One turning vector, and how many ticks it has turned
The counts run from 0 to 470.
[ -5.7   7.7 -28.6  -4.7  -0.4  10.9   7.3  -7.7   3.0 -12.0 -34.4 -25.2
   9.5 -11.8 -11.1   5.8  -8.3 -36.0   0.5 -36.5  21.9  20.7   9.8  27.6
  -8.9  18.5 -30.4  10.4  16.4 -12.9  41.5  -5.3   0.8  -1.9 -23.4  -6.7
   5.9  36.7  33.3  13.4  15.1  -8.9 -41.7   3.0 -27.5   4.9 -13.9  25.3
  30.4  -6.5  14.4  -3.0 -12.9 -11.6] : 322
[ 19.0 -31.2  11.2   3.1 -14.3  26.8  11.0   8.1  -8.8 -43.0 -17.4 -32.5
  24.5  -3.2 -23.1  17.0   2.0  -6.7   8.9 -27.4  32.1  12.5  39.8  -9.0
   8.9  -2.4  12.5  17.8   6.3  -1.7   9.7   7.6  -9.3  -8.0  -3.4 -10.7
  23.7  58.6   5.1   7.1   4.5   8.2 -15.8  12.5   8.8   7.3 -18.1  18.2
  34.1  12.6   4.1 -23.8  -7.1 -41.7] : 468
[ -0.2  -1.8  -3.0  -8.6 -12.8  -6.1  32.6 -10.9  16.2 -33.5  -9.1 -13.8
  18.0  -6.0 -19.2  36.3   3.1 -20.7  29.6 -25.6  18.6  13.5   1.1  -0.2
  35.6  22.8 -25.4   3.7  31.5  -8.9  16.8 -12.3  10.7 -15.4 -16.4   5.0
  17.7  42.9   5.2   6.9  20.2 -26.1 -28.0  14.4  -5.1  18.6   9.9  -3.3
  17.7 -24.3  16.5  11.7   3.4 -42.9] : 285
[ -5.2  -9.3 -23.2 -10.5 -28.5  24.5  14.5 -11.5 -12.1 -47.7 -25.1 -14.8
  27.4  -8.4 -39.5  18.5 -22.6 -10.8   7.2 -19.7  42.7  14.2   8.4  18.5
  13.3  17.7 -26.4   5.6  13.2   2.4  21.9   5.0  14.9  19.4   4.2   8.1
   2.1  10.3  28.6  17.6  11.6  -3.3 -40.8  22.9  -1.6   3.5 -20.2  12.4
  15.3   2.3   9.1  12.7  -5.8 -19.9] : 36
[ -0.3 -10.7   1.3 -20.4  -7.7  -7.2   9.0   2.2   9.6 -16.6  -4.1 -10.3
   1.7   4.2 -33.5  12.4  12.7 -26.2  37.1  -4.6   7.8  44.0   9.7  -8.3
  23.7  21.0 -23.8  19.4  25.8 -10.3  30.4 -21.0 -10.9  -5.3  11.2  -5.5
  24.8  66.2   5.3   6.9  12.6 -14.3 -23.8   9.6 -13.7  10.0 -13.4   2.2
  17.0 -27.2  26.5 -14.3  -3.2 -28.7] : 333
[-17.2 -22.1 -10.0  -6.1  -1.9   5.1  28.6  -4.2 -10.1 -32.7 -13.9  11.9
   8.7 -24.6 -37.7 -14.0  -5.0   5.6   7.6 -20.1  27.4  27.6  12.1  -5.5
  11.6  12.6  29.0  18.0   6.8   5.5  38.3  13.3  -0.2   5.5  -5.5 -15.5
  21.3  23.9  10.7  -4.0  17.3  -5.8 -41.6  21.7 -18.4  -4.4 -28.8  10.1
  39.4   7.5  28.0 -17.6  24.5 -36.8] : 271
[ 10.1  10.2  12.9 -15.1  11.7  -4.7   3.6   0.6   9.9 -24.9 -25.9  -9.4
  -6.7  -5.2 -17.1  12.9  12.0   1.4  28.4 -15.2  32.4  34.0  21.2   0.0
  14.8  42.5  -5.8  -0.9  22.6 -16.1  30.5  21.8   6.1  18.0  -6.8 -30.9
  38.3  32.5  27.7  30.5  10.2 -11.1 -18.1 -11.5  -7.2  24.3  -8.1  11.1
  46.3  -9.6  15.7   1.4  -7.6 -27.1] : 406
[ 16.2  13.1  14.0 -13.8 -27.4  17.0  27.7 -13.3  -7.2 -35.8  -2.2 -25.2
  10.8 -10.5 -31.0   3.9 -13.8  -8.0   0.1 -12.1  28.0  32.3  11.1   2.9
   0.1  26.2 -27.8  10.3  23.3  12.0   6.5   1.9   7.3 -24.9 -24.0   4.7
  17.7  54.9  24.5  16.0  31.5   6.3 -39.6  16.8  -3.1   7.3 -10.5  15.0
  26.5 -24.4  -4.2  -6.6  -7.8 -11.9] : 418
[  7.1   2.9   6.6 -13.6 -24.1  14.8  26.8  -2.5 -19.1 -41.4  -4.3 -15.2
  12.1 -17.6 -19.1   5.6 -17.7  -8.8  10.9 -11.2  27.0  33.6  -2.8  14.3
  16.5  32.7 -34.8   7.3  26.5   6.2   5.6  -2.0  19.8 -17.8 -13.7   8.0
  17.3  42.0  22.9  13.2  29.4  -0.1 -50.4  20.2   2.3  15.2 -15.4  14.3
  24.4 -27.4  -8.6   4.0 -10.1 -11.6] : 417
[ 14.4 -15.2   2.4   5.9  -1.7  -7.7  21.4   9.9   0.5 -23.2 -19.4 -11.4
   0.1 -27.8  -8.3 -13.0  14.9  -4.5   8.8  -9.1  43.1  23.4   5.6  16.8
  17.8  11.2 -14.4  11.3   6.5 -19.6  38.3  10.2   6.7  20.2  19.3 -20.5
  14.8  60.1  12.2  15.6   8.4   0.1 -36.5  -2.1 -30.6  -2.8 -26.9  22.5
   7.8  10.0   6.4  -1.2  -1.9 -35.8] : 207
[  8.2 -31.4  -2.0 -15.9 -19.3  -5.5  12.4 -17.8 -19.9 -26.2 -19.7 -24.5
  35.9  -7.1 -27.7  23.2 -16.0  -2.9  23.6 -23.4  13.5  11.3  20.1   8.6
  23.1  23.2 -17.3  10.1  26.8 -14.3  26.4  -2.8 -11.1 -12.8  -7.0 -21.1
  35.3  39.3  16.2  11.5  19.2   2.2 -16.6  30.9   2.3 -12.7 -26.9   0.2
  30.7   2.1   3.0  -0.8  -2.5 -41.3] : 313
[  7.9 -17.1 -15.8  -6.7  -5.4   2.4   4.9  14.6   8.6 -28.8 -20.9 -11.4
  19.4  11.6 -30.6   5.3   4.4  -4.7  11.5 -20.3  36.2  30.0  10.0   0.3
  26.8   8.4  -9.4  -0.4   5.9  -1.7  32.6   3.3  -4.9  24.7  11.2  -2.6
  17.7  41.7  13.8  38.8  -1.3   5.9 -41.1  28.4  -8.9  -7.6 -38.1  18.0
   2.3  15.9  24.1 -14.0   5.8 -27.2] : 54
[-15.5   8.4  -3.6   1.3 -13.6  -0.1   5.5 -15.8 -25.2 -28.1 -20.0 -28.8
   3.4 -24.1 -33.1  11.8  10.6 -28.2  34.6 -23.4   8.4  28.3  25.4  -1.0
  12.3  24.8 -27.4   9.3  17.4  -3.7  29.4  -2.0   7.0  -0.5   1.3 -20.6
  16.8  26.4  17.0  10.7  34.8  10.8 -38.7   6.5 -14.2  28.0   0.7   4.1
  32.5 -21.2   0.2 -12.1 -19.3 -12.2] : 68
[  0.6   5.0   1.1  10.0 -15.4   6.9   4.4  -4.8 -17.7 -30.4 -37.0 -18.8
   4.7 -22.3 -36.2   0.9  18.5  -5.9  19.2 -17.5  37.7  22.2  31.2  -1.8
   2.6  35.4   6.2   3.3   3.3  -2.5  27.1  21.4   5.2  11.8  -3.0 -37.7
  22.7  30.6  25.5  26.3  15.3  19.7 -25.5   7.3 -10.6  25.7 -16.0  13.2
  48.1   3.0   1.4  -4.4  -8.5 -23.9] : 93
[  6.2 -12.5  -8.5 -12.5  -2.1  -0.9  30.7  -6.1  13.4 -29.5  -3.7  -9.9
  27.7   0.5 -13.2  33.8  -2.0 -13.8  34.8 -26.1  21.0  18.4 -11.6  10.1
  35.0  26.7 -28.1   0.3  28.2  -9.8  15.2  -4.1   4.1 -11.2 -14.4  11.6
  19.5  32.0  13.7   6.7  13.8 -39.0 -23.3   9.7   0.1  20.5   6.3   8.3
  24.1 -13.0  31.1  10.6   5.5 -42.7] : 284
[ 12.0  -3.8  24.3 -12.4 -16.9  28.1  13.8   2.0   6.3 -29.9 -15.9 -21.3
   9.9   5.4 -14.6  26.0  12.2   4.3  16.3 -15.5  55.3  17.9  10.0  -6.6
  22.6  12.2  -5.1  17.2   7.0 -10.3  -4.8  20.9  11.3   8.2 -23.9  18.5
  19.4  44.1  12.9  21.4  14.8 -12.6 -20.2  19.7   2.7  45.8  10.6  14.6
  29.7 -17.3   9.5   3.5  -3.9 -28.0] : 130
[  5.3  -1.9   8.7  -3.9  -6.1   8.4   0.0   9.8 -13.6 -30.1  -8.5  -5.7
   8.9 -12.4 -14.4  11.3  -4.5   6.2   6.7 -17.9  45.2  26.0  12.7  19.2
  24.2   6.1 -20.5  28.1  11.3  -9.1  33.6  17.9  12.1  33.8   1.7   4.9
  34.9  18.8  23.3  33.4  15.7  14.3 -43.4  31.2   5.1  15.8 -48.4  19.7
  31.1   1.3  15.1   0.2  12.2 -25.5] : 385
[ 14.1 -26.7 -12.1 -24.3 -10.6  13.6  20.8  -3.6 -20.5 -29.8 -30.4  -5.2
  12.0 -10.2 -19.1  -5.5   3.5   6.7  22.0 -15.5  41.7  20.2  -2.1  -5.1
  29.5  32.1 -14.5   2.4  -1.2  -9.6  12.6  36.4  25.6  10.9 -13.2   9.9
   2.1  36.0  -0.8  27.0   3.0 -13.7 -42.2  28.8 -10.0  -0.2  -0.9  -5.7
  21.5   9.2   8.5 -27.1 -15.8 -36.1] : 150
[ 34.3 -17.1  13.1 -13.4  -3.1   7.7  13.8 -10.3  12.6 -23.7 -20.4 -29.0
  13.6  -3.0 -10.1   9.5   6.7   3.3  29.6 -12.4  23.1  27.4  20.9 -10.8
  20.3  38.6 -19.3   9.2   5.5 -12.4  -2.0  13.6   1.9 -14.4 -14.2   6.4
  26.3  60.3  13.9  15.8   5.7 -23.0 -18.8 -10.4  -9.2  16.0  21.0   8.4
  32.6 -18.8  11.9 -14.8 -16.8 -36.8] : 153
[  7.2   5.0  -8.1  31.6 -21.5  38.6  44.4  -1.2  10.6 -34.7 -25.6 -13.8
  16.9 -14.1 -32.9   4.8   9.9   0.9  -4.2 -28.3  40.2   4.6  11.5  -9.4
  24.4  11.9  -4.6   8.4   5.6  -2.4  27.2  11.6  17.0   1.9  10.0   1.6
  -0.9  43.6  16.0  -1.7 -13.0  -7.6 -35.4  11.8  -9.8   8.9   1.2  14.0
  10.2  -2.9   1.9  -9.4   6.6 -32.7] : 214
[-34.6  -4.9 -14.3  -9.4   0.5   5.5  23.0 -26.7 -11.3 -39.4 -13.5  -3.4
   3.9 -18.4 -20.1   9.0 -13.4  -9.9  -0.2 -27.7   9.1  27.6  19.7   3.2
  14.2   9.6  -6.4  15.2  29.4 -20.0  39.5   3.6   4.4  -6.9  -8.4  -8.0
  28.0  10.7  18.6  -3.4  27.0 -10.6 -54.6  15.5 -15.5 -19.5 -27.2  16.5
  31.9  -7.0  17.2 -11.9  19.1 -23.8] : 295
[ 21.4   0.0  22.1 -23.5 -13.4  27.7  21.3  -2.2   8.5 -25.0  -7.8 -33.2
   9.7   5.3 -23.3  21.4  10.2   2.5  15.3 -19.5  45.0  20.0  12.4  -0.9
  15.6  18.3  -6.0  10.9   6.5  -2.1  -2.4  15.5  -4.1  10.8 -22.4  16.8
  22.6  47.9  12.1  31.8   6.7 -14.0 -23.2   9.3  -2.2  44.7  13.9  17.3
  18.7 -11.7   9.1   1.3 -16.0 -18.6] : 129
[ -0.2 -19.7  -3.4 -19.3   8.4 -10.5 -14.9 -13.4   7.2 -16.3 -17.0 -10.9
  -6.4   4.6 -12.7  10.3   2.7  -6.6  39.5  -4.3  21.0  53.6  14.0   3.8
  12.7  19.3 -26.9  17.1  18.0 -15.2  30.3   1.5  -2.4  15.5  24.1  -9.9
  37.7  39.0  15.7  14.9  21.2 -14.1 -40.0 -15.7 -22.3   3.3 -20.2  11.6
  30.7 -21.4  31.5 -12.9   3.4 -26.1] : 49
[  5.9  12.7   6.6 -15.9   2.2  11.0  13.9  -9.8   2.6 -34.9 -10.1 -11.4
  -1.3   5.7 -10.4  21.0  -2.5  12.0   8.1 -29.8  29.9  21.8  31.7  -1.5
  37.6  26.1 -21.8   8.1  27.0 -15.3  27.0  16.5  14.9   3.7 -11.4   1.2
  44.7  13.4  11.8  33.3  -1.2   7.4 -48.6  27.8  19.0  -1.3 -23.5  13.5
  23.1   5.7  19.2 -13.3  14.0 -20.3] : 409
[-15.8   1.0   0.4   3.4 -27.6  12.3  36.3   3.9 -11.7 -22.7  -2.2  -8.8
   9.8 -14.2 -17.6   7.5   2.6 -16.4   4.5 -30.3  40.4   8.0 -24.7   3.7
  18.6  -4.4 -12.9  23.4   5.3  -3.8  26.6  12.0  22.6  -9.6 -31.4   1.9
  -6.0  51.9  10.9   6.9  34.5  -5.9 -33.2  32.8 -16.7  16.9 -16.8  -2.1
  26.6 -13.4   3.0   6.1  10.5 -44.6] : 263
[-22.7  -0.9 -21.2   9.1 -13.4  16.5  11.7  14.7  -1.2 -35.0 -29.2   8.3
  18.3   5.4 -28.0   7.6  -1.7  -3.7  16.0 -22.0  40.3  30.7  -8.6  -8.1
  19.0  17.4 -26.2  -8.9  22.3   0.6  43.6  13.2  23.3  20.7  10.8   0.0
   0.7  28.0  27.6  15.0  11.4  -1.5 -35.8  24.1  -2.4  -5.2 -30.9   7.9
  20.1  -7.2   7.8 -10.7  20.5 -30.3] : 367
[  3.7   2.9  -6.7 -13.3   2.1   1.5  39.0  -8.7   6.7 -17.2 -15.3  -6.7
   2.9 -33.7 -22.2  16.9   7.8   0.4  23.6 -28.6  42.4  11.3   2.9  22.8
  41.2  31.1  -6.3   1.2  25.5 -15.4  36.8  15.8  17.9  30.1  -0.7 -17.0
  19.3  12.0  15.2  25.8   8.9 -16.8 -41.2  14.3 -20.5  23.3  -7.4   3.4
  18.4   4.3  13.4  21.1  -0.1 -31.7] : 254
[ -7.3   1.4   2.2  -3.8 -14.1  37.7  28.1 -14.7 -12.0 -14.0 -12.6 -35.1
   4.6 -22.9 -25.7  13.6   2.4  -6.3  28.2 -29.8  24.9  15.2  21.0   0.0
  27.2  18.9   3.4  24.2  17.5  -6.8  32.6  15.7  11.2  -6.8  -3.0 -16.4
  12.4  32.6  -1.2 -19.1   0.3  -4.8 -19.6  21.6   5.4  16.9   7.4  -0.5
  42.5 -21.9  10.8 -22.5  -4.0 -12.7] : 221
[ -1.6  -3.0 -10.5  17.5 -13.8  17.9   7.3  -1.4   5.3 -22.3 -21.0 -32.6
  21.0  19.3 -21.4   5.5  12.7   1.1  33.5 -29.8   9.1  23.6  20.6 -25.5
   7.6   4.5  -9.9  -2.6  15.3  -4.7  15.9   6.3  -7.7 -19.7 -15.4   0.5
  20.3  56.7  22.3   8.5  17.5  -5.3 -21.1  19.1   1.8  15.1 -10.9  10.3
  36.2 -20.3  -8.2 -37.9  -0.1 -28.3] : 88
[-28.8   1.9 -15.2   1.9  -7.0  33.3   8.9  -0.7  -1.8 -43.4 -29.9  -4.9
  20.7   4.0 -23.9  27.1  -6.2 -19.4   6.4 -28.8  35.6  15.4  31.7   0.6
  10.3  -3.6   0.0  26.2  16.3 -18.0  35.1  -2.3   1.6  22.9  -4.0  -2.6
  17.8  13.6  19.0  -2.7  12.6  -7.2 -27.1  22.8   0.6  10.4 -17.8  17.1
  33.7   5.2  13.8   6.8  20.8 -37.2] : 318
[-10.5 -32.2 -14.6 -21.9  -1.6   1.6 -27.6  -8.1 -22.5  -7.4 -24.8 -17.6
   5.9   1.3 -18.4   1.9   8.8  -5.7  31.3 -19.9  28.8  34.0   8.0   1.8
   3.1  -5.3 -17.5  22.8   0.5 -19.4  30.4  20.5  -5.0  20.1  -9.3  -5.3
  24.0  40.2  12.3  21.2  29.5  -2.0 -30.4  20.1 -26.3  10.1 -21.9  14.2
  33.3  -9.1  18.1 -21.5  -7.6 -35.7] : 47
[ 10.4 -11.2  17.4  -6.9 -10.7  -7.4  32.1   5.1 -12.6 -48.0   0.7 -18.5
  10.9 -22.2  -4.2  13.7   7.5 -22.5   8.8 -13.0  15.9  33.7  11.2  -2.5
  17.5  21.7 -27.8  12.6  18.3  -5.8   2.9 -12.9   8.5 -18.2 -10.1   1.1
  24.6  43.2  19.5  16.6  39.4   5.0 -39.9   6.7 -12.3  14.1 -19.0  22.6
  32.1 -14.7  -7.0  -1.4 -12.1 -25.4] : 134
[-11.3  -8.3  -1.1  -6.0 -14.4  36.3  12.1   4.2 -33.3  -9.3 -24.3 -19.5
   4.9 -34.1 -13.3  13.0   6.0 -20.7  16.5 -23.4  41.8  16.0  -1.9   8.9
  21.4  15.3 -13.6  35.0  -5.8 -11.4  26.4  22.5  27.3   1.6  -6.7  -1.8
  -2.5  35.5   5.9  -8.2   7.3 -10.4 -28.4  18.0 -11.7  23.3   2.9   0.2
  43.0 -17.4  16.9 -15.1 -10.0 -22.7] : 197
[ 14.4  -1.0  10.1  -2.1   1.3  -3.3   3.0   8.3  -5.3 -30.4  -7.5 -11.9
  13.7 -13.9 -12.8   7.7  -6.7  -2.9   6.8 -22.4  45.6  30.4  -2.3  23.1
  16.6   6.3 -26.4   6.1  10.6 -10.0  26.8  17.9   6.8  20.9   1.4   4.7
  31.9  15.0  31.6  38.3  21.4  13.8 -51.8  20.1  -4.9  12.1 -45.1  29.6
  20.1   5.4  14.1   4.0   8.0 -19.3] : 386
[  3.9  -5.6   7.7 -13.9 -21.8  42.8   6.9  -2.1  -5.3 -28.0  -7.5 -31.1
   9.9  13.7 -29.5   5.7 -14.1   4.2  -1.2 -23.8  37.1  30.0  18.2  -6.2
  -9.2  -6.9  -2.3  18.9  10.3   8.8   3.7  16.0  -4.1 -14.8 -29.6  17.7
  12.5  51.9  16.6   4.6  36.9  -5.2 -35.9  21.7   0.4  18.2 -14.8  20.9
  36.6 -29.2   1.8 -25.4   5.2 -20.1] : 420
[  8.9 -15.0 -14.3  -6.9  18.8  16.2  12.7   2.3  18.4 -37.2 -32.9  -4.9
  14.8   2.9 -24.1  -7.6   9.0   6.1  24.3 -28.1  31.8  39.3  12.1  -0.5
  13.4  30.3   1.9  -6.9   4.9   2.2  17.6  21.2  10.1  22.7  -1.3   0.6
  25.6  10.4  29.9  30.6   2.3 -28.0 -37.0  -2.9 -12.2  23.9  -1.2  32.0
  38.1   8.1  16.9 -14.0  -0.6 -29.1] : 121
[-32.0   7.3 -15.9  -7.0 -20.1  23.8  10.8   1.5  -3.6 -30.6 -24.0  -6.5
   7.5  10.4   0.8  26.9 -12.4 -22.5   1.6 -21.2  39.8  14.1  -0.5   9.1
   3.9  16.2 -23.7  16.9  23.5 -18.6  44.0  -2.3  22.5   6.0 -18.6 -12.9
   9.2  39.9  29.9   9.6  18.2 -12.8 -35.4   7.8  -8.9  -6.2 -26.0   6.1
  36.4  -7.4   4.8  15.5  12.5 -24.8] : 10
